The rows below fall into families. The same turns and mirrors carry the whole set onto itself and the rows of a family onto each other. For each named row, which other rows are in its family? Write them in the order they are listed.
These 40 rows form 5 families of 8 rows each.
q311: [-0.56  0.89 -0.92  2.09 -2.51 -3.78  1.65  0.04  1.03  0.01 -0.91]
q629: [-0.24  1.20 -1.03  1.93 -2.81 -3.15  2.59  0.00  1.37 -0.68 -1.16]
q413: [-0.89  0.91 -0.96  1.70 -2.53 -2.64 -0.25 -1.49  1.03  0.10  1.19]
q421: [ 0.04  2.49  0.82  1.39 -1.03 -2.03  0.23 -0.54  1.19 -0.37 -1.92]
q368: [-1.42  0.87 -1.24  1.23 -2.06 -2.70  2.47  0.16  0.85 -0.23 -0.66]
q287: [-0.50  0.54 -0.33  3.36 -2.17 -1.24  3.14 -0.93  0.17  0.99  1.26]
q817: [ 0.99  2.36  0.72  2.00 -1.27 -1.39  4.00 -0.30  1.54 -0.10 -0.51]
q499: [-0.87  0.23 -0.23  1.76 -1.70 -2.27 -0.49 -2.07 -0.20  0.09  0.43]
q402: [ 0.10  0.17 -0.42  2.33 -1.95 -1.58  3.32 -1.80  0.16  0.23  1.93]
q198: [ 0.55  2.46  1.00  0.62 -1.61 -2.46  0.11 -0.76  1.54 -0.90 -1.04]
q425: [ 1.17  1.85 -1.30  1.62 -0.89 -3.07  1.99 -2.57 -0.52 -0.33  0.12]
q679: [ 0.03  0.22 -0.75  2.83 -2.06 -1.37  3.39 -1.89  0.16  1.32  0.77]
q766: [ 0.34  1.05 -1.54  2.92 -1.88 -1.88  3.20 -1.83  0.30  1.09  1.22]
q135: [ 0.99  1.76  0.46  2.18 -1.63 -1.67  3.81 -0.21  0.36 -0.52 -1.52]
q307: [ 1.64  1.06  0.16  1.33 -1.52 -1.60  3.86 -0.52  1.03 -0.12 -1.36]
q890: [-0.41  0.19 -1.08  3.03 -2.13 -1.28  3.13 -1.92  0.62  1.21  0.66]
q852: [ 1.68  1.42  0.75  1.48 -1.73 -1.46  3.81 -0.62  1.15 -0.27 -1.36]
q482: [ 1.14  2.53 -1.53  0.81 -0.73 -2.79  1.32 -1.88 -0.11 -0.44 -0.43]
q570: [-0.33  0.71  1.14  2.08 -2.67 -0.69  1.45 -0.31  2.70  0.68 -0.25]
q240: [ 0.05  0.06  0.89  2.92 -3.28 -0.69  1.87 -0.79  2.27  0.61  0.17]
q788: [-0.91  1.49 -0.29  2.30 -1.99 -2.23 -0.52 -2.36  1.08  0.41  1.07]
q451: [-0.77  0.83 -0.69  1.92 -2.73 -3.53  2.18  0.35  1.06  0.03 -0.76]
q398: [-1.38  1.35 -0.67  1.99 -2.54 -3.23  1.60  0.15  0.60 -0.81 -0.17]
q256: [-1.10  1.27 -0.51  2.06 -1.93 -2.31 -0.29 -2.18  0.53  0.63  1.14]
q703: [ 1.04  2.23 -1.14  1.46 -0.82 -3.37  2.01 -2.15 -0.66 -0.23 -0.27]
q475: [ 1.49  1.56  1.15  1.98 -0.66  0.23  1.81 -2.13  0.12  0.53  0.29]
q638: [ 0.29  2.33 -1.37  1.79 -0.53 -2.56  2.12 -1.71 -1.08 -0.02  0.33]
q799: [ 1.36  1.78  0.71  1.50 -1.04 -0.06  1.74 -2.87  1.20  0.39  0.76]
q862: [-0.92  1.11  0.08  1.68 -1.65 -1.55 -0.35 -1.72  0.16  0.24  1.60]
q429: [ 1.35  1.99 -0.78  1.20 -0.15 -3.00  1.88 -1.09 -0.76  0.45  0.25]
q657: [-1.10  0.66  1.16  2.65 -2.86 -0.53  1.68 -1.25  2.05 -0.47 -0.25]
q581: [-0.23  0.53  1.91  2.15 -2.76 -0.66  1.25 -0.20  1.73 -0.38 -0.26]
q764: [ 1.44  1.46  0.41  1.68 -1.11 -0.26  0.49 -2.64  0.79  0.94  0.93]
q96: [ 1.23  2.36  0.94  0.58 -1.34 -2.44  0.28 -0.83  1.56 -0.91 -0.87]
q55: [ 0.52  2.41  0.81  0.61 -1.14 -1.87  0.22 -0.92  0.48 -1.41 -1.27]
q768: [ 2.08  1.83  0.34  1.98 -1.42 -0.91  3.39 -1.10  1.13  0.20 -1.38]
q584: [ 1.24  1.85  0.91  1.53 -0.89 -0.28  1.31 -3.04  0.71  0.45  0.51]
q88: [ 1.54  1.86  1.76  2.62 -1.01 -0.93  1.03 -2.54  0.51  0.17  0.58]
q231: [ 0.74  1.59  0.97  0.83 -2.11 -1.65 -0.07 -0.78  1.77 -0.83 -1.42]
q756: [-0.54  0.44  1.42  2.00 -2.81 -0.44  1.46 -0.70  2.37  0.68  0.00]

The rest of the family of q429: q421, q368, q817, q499, q402, q657, q88
The rest of the family of q679: q198, q852, q451, q256, q703, q584, q756
The rest of the family of q629: q413, q766, q482, q240, q764, q768, q231
The rest of the family of q425: q311, q307, q890, q570, q788, q799, q96

